In the data rows, the value 128 means zero.
Here are some points, each followed by its number:
[151 140 146 159 118 137 105 146 107 170 117 121 201 130 107  75 150 118
 141 132  99 178  87 119 100 129 106 129  87  38  78  75 129 165 152 159
  40  88  96 107  81  84 122 146 112 141  85 103 220 110 112 106  75 155] 0
[145 143  98  58 135 117 147  58 135 103 222 162 125 162 109 154 117 116
 100 127 121 100 193  51 121  61 150 180 112 157 237 144  88  96 123 168
 204 143 142 186 143 154 141 113 174 127 203 191  91 132 191 161 244 109] 1
[122 142 113 155 135 125 130 150 165 183  96 119  78 134 144 117 131 155
 144 103 153 107  97 158 134 125 128  82 158 178 113  98 130 129 137 114
 131 118 145 136 168 169  61  88 137 102 117 102 104 135 110 147   6 152] 2
[142 143 136  94 139 127 115 109 102 121 145 130 124 143 140 122 151 171
 107 150 102 112 147 114  91 109 123 121 102 139  90 121 114 118 128 152
 119 115 103 145 113 130 104 142 134 115 153 148 115 135 142 122 112 127] 3
[ 97 121 144 125 156 135 119 157 145 134  94 137  82 109 130 115 162 105
 159 130 139 100  99 150 151 110 148  99 150 143 117 129 149 122 109 102
 144 138 158 117 161 137 115  96 148 128 108 111 109 126 100 118  88 143] 4
[122 189 134 163  60 142 106  47 141 112 187 135 209 162  70 113  49 144
  67 182 128 215 161 131 117  64 133 139 105  77 149 129  99 140 137 148
  87 123 105 154  60 151 113 136  94 160 138 166 149 104 157 129 216 127] 5
[147 118 157 133 102 141 115 168  99 107  81 165 156 118 171 165 141 146
 134 132 133 140 167 135 161 131 136 120 137 106 126 181 140 126 116 104
 143 120 146 119 153 112 169 131  81 164 111  92  99 145 109 119 203  96] 6
[ 95 154 132  77 140 127 151 140 154 134 151 160 156 166  93 115  77  86
 125 149 125 106 133 106 114  56 145 133 114 121 122  59 111  96 115 128
 130 166 121 111 112 152  95 142 183  94 111 164  94 137 129 141 135 120] 7
[132 152 136  94  89 137 112  66  89  69 148 177 199 159 109 126  97 121
  87 196  52 136 164  67  47 107 153 165  55  77 160 126  92 134 129 154
  87  98  66  99  99 103 157 161  99 165 108 154 130 104 141 123 255 103] 8
[140 193 136 111  77 130 121  15  89  96 186 167 147 187 131 135 124 163
  57 129 135 172 202 100 115 138  74 141 156  93 192 240 102 147 145 120
 137  25  95 146 103 116 184 140  38 180 251 103 111 183 187 179 255  96] 9
[145 136 155 140 130 165 115 109 178 111 163 119 155 171  72 109  83 115
 100 161 143 145  99 190 116  89 148 110  81 112 110 103 133 140 133 119
 117 152 154 150 101 142 120 126 111  95 151 141 144 134 118 150 124 165] 10
[134 139 130 141 103 150 120 104 130 111 111 143 134 136 150 188 125 108
 104 132 128 128 157 104 152 153  84 162 148 131 130 141  91 128 124 132
 169 126 103 134 112 112 153 115 109 158 119 129 141 159 101 106 171 118] 11
[139 155 112 110 138 107 119 131  85 122 123 152 113 119 152 142 157 125
 144 121  87  75 154  99 111 133 144 174 110 156 115 142 137 111  98 108
 148 109  84 136 165 120 147 130 115 120 127 162 113 152 138 100 176 102] 12
[140 137 161  60 150 129 102 157 147  88 147 126 150 174  92 177  76 147
 120 128 135 163 124 143 166  91 142 177 107 101 104 105  90 107 133 155
 117 134 111 143  88  91 148 133 151 141 111 108 126 134 103 141 123 114] 13
[112  71 133 249 135 115 137 169 122 197  65  98  83  38 173  46 158  98
 156  95 161 114  59 194 171 213 102  42 161  89  47 124 180 162 136  80
 105 110 178  64 162 136 107  93  82  93 122  75 159 112  94  84   0 183] 14
[123 131 116 107 119 132 142  91  76 113 138 144 168 122  72  74 126 137
 110 151  82 155 106  92  84  95 120 131  72 104 139 100 136 164 122 149
  60 116  74  87  75 110 115 144 123 115 100 155 109 111 140 141 152 126] 15
[103 122 140  88 112 111 119 155 114 155 125 142 112 171 150 111 170 113
 152 118 123 112  93 138 125 149 166 163 106 160 106  58 125 105 133 148
 148 177 160 118 117 132  95 124 154  69 126 138 115 142 108 135 109 118] 16
[152 146 133 124 130 137 135 150 109 152 105  74 121  92  91 103 131 110
 115 117 125 153 106 177 125 128  85 129 144 140 115  99 123 162 146 149
 102 151 138 139 119 105 135  91 128 103 129  99 159  67 167 144  72 145] 17
[112 193 124 111 125  64  76 109 141 137 122 144 108 116 179 179 135 142
  80 122 128 107 157  96 127 134 136 192 120 131 116 157  91  99 123 134
 162  98 113 139 146 140 163 121 106 121 185 133 129 173 131 100 200  87] 18
[121 114  88  69 155 126 182 163  98 101 142 136 118  79 159 128 164 113
 172 119 122 103 181  52 119 160 152 176 105 174 174 122  95  94  98 128
 210 167  76 140 168 142 125 128 161  94 114 205  87 120 170 113 129 116] 19
[123 119 106 127 124 139 150  82  98 113 153 141 150 130 164 156 142 115
  93 150 129 149 160 131 126 109 122  99 117 183 142 140 140 131 120 125
 172 131 162 153 129 147 123 129 115  85 163 144  76 153 133 137 184 123] 20
[115  82 109  98 153 108 164 144 140  94 141 101 108  90 116  94 125 110
 151 142 138  95 110 102  91 155 158 137  97 145 133  83 120 128 133 143
 122 185  95 127 113 115 147 151 174 107 113 190 133  78 140 113 112 134] 21
[133 123 138 141 129 109  95 103  75 124 163 139 160 145 164 175 129  91
 127 115  83 139 138 109 129 152 125 188 119 123 169 176  91 125 126 111
 149 122  73 134 117 118 144 131 106 156 141 118  86 121 130 132 224  88] 22
[144 103  73 139 153 143 168 128 160 140 131 143  70  71 135 140 150 145
 143 128 172  81 134 145 183 111 140  44 167 206  96 139 169 150 103  80
 209 117 195 138 164 161 112  95 143 110 176 136 106 145 113 129  75 142] 23
[138  96  94 104 138  92 141 142 124 138 135 120  90 107 169 152 139 172
 123 106 153 109 143 116 171 167 111 181 132 154 165 163 129 115 169 120
 168 133 158 164 137 129 146 127 165 135 133 106 144 124 147 117 152 125] 24
[113 130 153 165 115 126 107 130 120 110 120 131 109 150 163 105 171 164
 150  94 140 144 149 113 190 191 140 128 153 138 158 192 142 149 125 111
 159 127  96 142 148 115 146 108 111 131 190 107 102 163 130 143 146 122] 25
[133 148 120 169 121 118 133  37  67 129  83 162  91 128 170 100 183 115
 119 164 113 128 165 108  67 171 122 141 103 142 118 178 162 134  82 128
 134  37  76  83 162 109 139  95  80 153 163 103 130 172 120 102 191 109] 26
[ 99 131 125 146 109 132  81 114  94 176 106 117 101 138 145  71 181 119
 156 113 126 116  59 127  77 144 134 106 112 179  79  66 168 147 114 119
 111 153 129  90 165 140  90 118 132 104 102  93 141 134 103 133   4 138] 27
New points follow, each followed by the numbers of its three nearest points above, looking only along the 4 directions in which the numbered points spread most, nearest first.
[134 194 131  98 110 130 106 136 114 102 147 169 153 157 153 181 160 158
 118 116 129 112 180  67 126 134 109 203 114 132 172 151 115  82 110 127
 152  98 112 123 130 113 153 126 136 176 123 112 131 157 148 121 210  70] -> 22 18 11
[103 178 167 188 107  81  95 110  93 133 144 153 141  82 149  95 131 126
  71 144  96 138 100 127 141 179  75 178 138  68 158 207 117 139 118 112
 117  85 103  52 111  99 157 124  88 203 138 101 168 143 123  78 172  87] -> 26 6 11
[108 124 133 155 156 109 131 151  97 183  95 124  98 131 144  84 176  98
 198  95 154 114 104 158 130 188 123 123 129 127  97  93 138 120 135 117
 114 128 135  93 157 123 118 109 155  95 113  95 117 148 117 116  43 149] -> 27 4 2
[113 150  96  96 169  93  88 130 110 126  89 103  62 160 205 168 184 161
 141 101 157  84 146 112  83 183 123 140 133 181 126 112 101  65 150 152
 198 119 140 114 159 112 109 121 133 101 157 104 109 180  98 121 159 114] -> 24 12 25
[134 135 121 161 127 154 146  79 150 140 110 123 121 123  98 116 118 134
 100 171 118 142  78 129 119  94 181  86 124 148  54 122 142 161 122 117
 128 116 121 148 131 144 133 163 134 112 112 158 128 114 104 111  60 151] -> 17 10 4
[111 100 136 114 120 111 101 128 137  92 116 141 156 138 154 177 131 164
 134 100 135 131 164 133 149 114 129 155 128 149 156 164 119  86 134 140
 166 124 140 136 119 128 172 127 127 167 128 143 125 132 108 157 181 137] -> 20 11 18
[139 190 157  91  78 144  48  36   4  20 165 130 192 245 145 105 155 187
  68 112  88 201 148 118  66  82  61 181  66 123 228 155 101 117 129 158
 104  72 112  93  57  80 156 129  81 174 197 121 115 125 192 213 255  89] -> 8 9 5
[104 184 127 134 136  64  55 132  66  89  77 170  73 149 233 170 189 155
 136  78 125 113 194  86 137 210  67 187  97 141 125 211 117  92  91 112
 178  63 100  54 161 102 152 104  95 172 144  84 121 208 110 122 236  70] -> 26 18 6
[156  95  89 119 150 162 149 160 127 112 144 113 157 154  77 111 128 131
 132 117 134 157 126 152 116  74 136 132  86 119 141  96 117 137 155 149
 116 153 141 128  98 116 133 148 141 121 123 144 142  99 138 122  72 146] -> 13 7 10
[115 128 140 166 159 101 131 188 143 182 100 140  97  82 154 110 145  95
 180 110 136  92  77 145 179 157 167 117 124 102  75  80 178 156 136  65
 119 154 155 120 176 116 115 107 175 110  67  72 131 129  98 122   6 131] -> 27 2 4
[204  63 150 150 149 153 135 152 123 126  75 104 153  85  73 192 126 117
 122 126 102 146 146 204 154 165 108  91 155  62 107 183 165 151 112 108
  70  71 147 107 116 104 164 134 103 166  87  75 159 113  96 117 137 154] -> 17 6 25
[ 99 120 121 102 138 104 129 187 159 114 142 137 158  82 122 151  87 101
 140 129 112 111 134 109 159 150 117 159 120 118 185 122  95  69 101 128
 137 184 105 132 147 126 157 146 161 150  89 148 143 121 106 127 146 116] -> 3 21 16
[125 117 118 129 134 127 163  94 108 146 113 128 121  60 127 112 174 122
 130 124 135 100 105  87 129 138 106 109 105 125 156 154  99 152 143 151
  97 151  90 107 132 115 118 127 123 127 110 132 152  84 102 122  98 158] -> 3 16 17
[150 150 152  94 145 112  69 124 125 101  87 137 120 145 148 203 127 134
 108 143  93 142 128 131 155 137 135 160 135 105 105 162 129 116  93 117
 126 114 119  97 118  88 150 130  98 178 113  92 118 155 109 119 174 115] -> 11 6 22
[101 121 130  74 126 153 121 153 174 161 169 100 156 135  93 140  73 105
  98 146 123 114 110 107 116  57 171 101 105 115 133  69 127 107 125 131
 107 182 104 151 109 154  98 158 177  76 114 222 108  82 147 131  52 146] -> 7 13 21
[105 116 156 150 146 153 162 224 212 146 107 108 126  42 143 159 117 110
 139 128 174 139 130 160 199 164 132 109 171  89 164 131 114 122 127 111
 111 166 149 129 139 142 156  96 126 156  70 106 176 130  98 122  22 143] -> 2 4 17
[ 99 152 135  63 124 125 141 103 152  74 155 142 140 167  91 143 117 124
  93 165 108 114 187 107 116  68 168 115 123 134 164 133 109  74 112 125
 128 115  95 158 126 133 104 133 116 125 131 191  64 146 144 148 238  72] -> 1 20 13
[173 117 124 154 142 129 133 179 132 126  99 110  92 104 137 186 120 118
 154  88 118 125 157 142 140 160 158 130 130 142 137 115 114 115 126 117
 120 135 113 157 148 129 142 110 151 143 112 121 138 166 111 128 147 118] -> 24 3 4
[144  89 143 124 158 200 186 138 207 132 137  83 169 135  13 107  69 111
 117 200 169 162  85 174 125  34 196  45 160 135  94  36 138 157 135 166
  84 170 160 174  85 116  86 148 154  78  87 193 141  89 107 144  48 201] -> 10 7 17
[140  78  79 122 143  99 206 108 116 129 185 132 181  61  99  51 145  94
 161 144 112 125 156  83 130 147  97 170 120 112 185 137 108 134 120 103
 129 128  75 119 148 139 119 133 146 126 110 182 152  89 144 118 130 134] -> 3 21 12
[149  75  73 146 157 181 191 149 238 158 127  44 109 118  27 116  39 163
 141 155 194 145  80 213 152  21 185   0 153 202  49  40 140 186 167 172
 117 229 255 232 104 182  70 151 200  42 141 180 143  88 141 123   0 207] -> 2 10 17
[119 112 142 129 127 117 105 158 175 124 130 120 126 106 117 161  49 100
 129 117 140 127 139  99 134 146 164 130 135 115 131 116 109 122 124 118
 127 144  93 152 128 156 136 128 162 140  98 163 152 105 114 117 105 129] -> 3 16 13
[153 207 120 111 105 110  40  34  98  61 141 170 146 221 168 176 146 159
  54 145 135 170 213 110  90 114  74 167 106 162 133 195  93 139 138 172
 146  37 142  86  71 117 154 170  37 174 231  95 110 215 174 174 255 108] -> 9 22 18
[151  87  83  77 135 126 136 125 136 136 184 119 131 140 106  98 108 153
 154 168 127 102 105 143 135  51 144 102 135 144 101  80 163 123 146 141
 133 146 148 173  97 159 124 141 136  91 158 138 125  97 158 139  98 130] -> 7 13 10
[137  94 167 138 143 140 161 200 104 179 113 116 133  85  98 125 128  95
 202 117  99 134  59 148 143 138 145  97 144 125  88  96 182 135 119  83
 106 156 115 118 179 112 123 137 130 118  69 145 122  93  96 120   0 116] -> 27 4 17
[125 135 112 125 140 115 156 192 187 131 115 121  71 104 128 165 113 121
 118 143 176  70 190 141 171 150 125 126 168 163 129 152 118  99 107 134
 181 163 160 153 130 161 110 110 161 154 163 133 106 157 119 137  65 112] -> 23 24 4
[133 111 144 141 112 129 153 210 212 146 147 104 110 101 105 183  77 110
 107 146 143 137  83 140 148 140 165 117 153 153 138 116 115 129 112 138
 146 181 147 163 103 172 134 149 164 128 140 155 132 102 143 103  73 110] -> 16 4 17
[125  83 146 145 190 127 156 164 167 203 100 102 100 110 104  88 132  94
 181 131 150 104  79 172 142 118 151  60 132  98  87  89 184 158 145  97
  79 161 152 123 124 119  99 125 168  98  60 118 134 126  67 145   0 202] -> 27 2 17
[ 88 107  94 121 130 116 127 156 130 152 112 113 108 127 116 119 112 137
 135 121 171 104 113 107 118 106 143 122 107 133  96  67 138 146 143 119
 130 146 139 127 163 126  87 128 176  92  98 136 118 123 121 140  60 151] -> 16 4 17
[116  99 118 127 120 109 165 157 169 113 155 108 122 111 125 130  99 119
 118 113 148 142 141 125 137 150 125 143 136  86 175 163 107 112 149 143
 116 168 151 144 163 138 133 119 140 131 133 109 137  84 138 126 153 136] -> 3 20 11
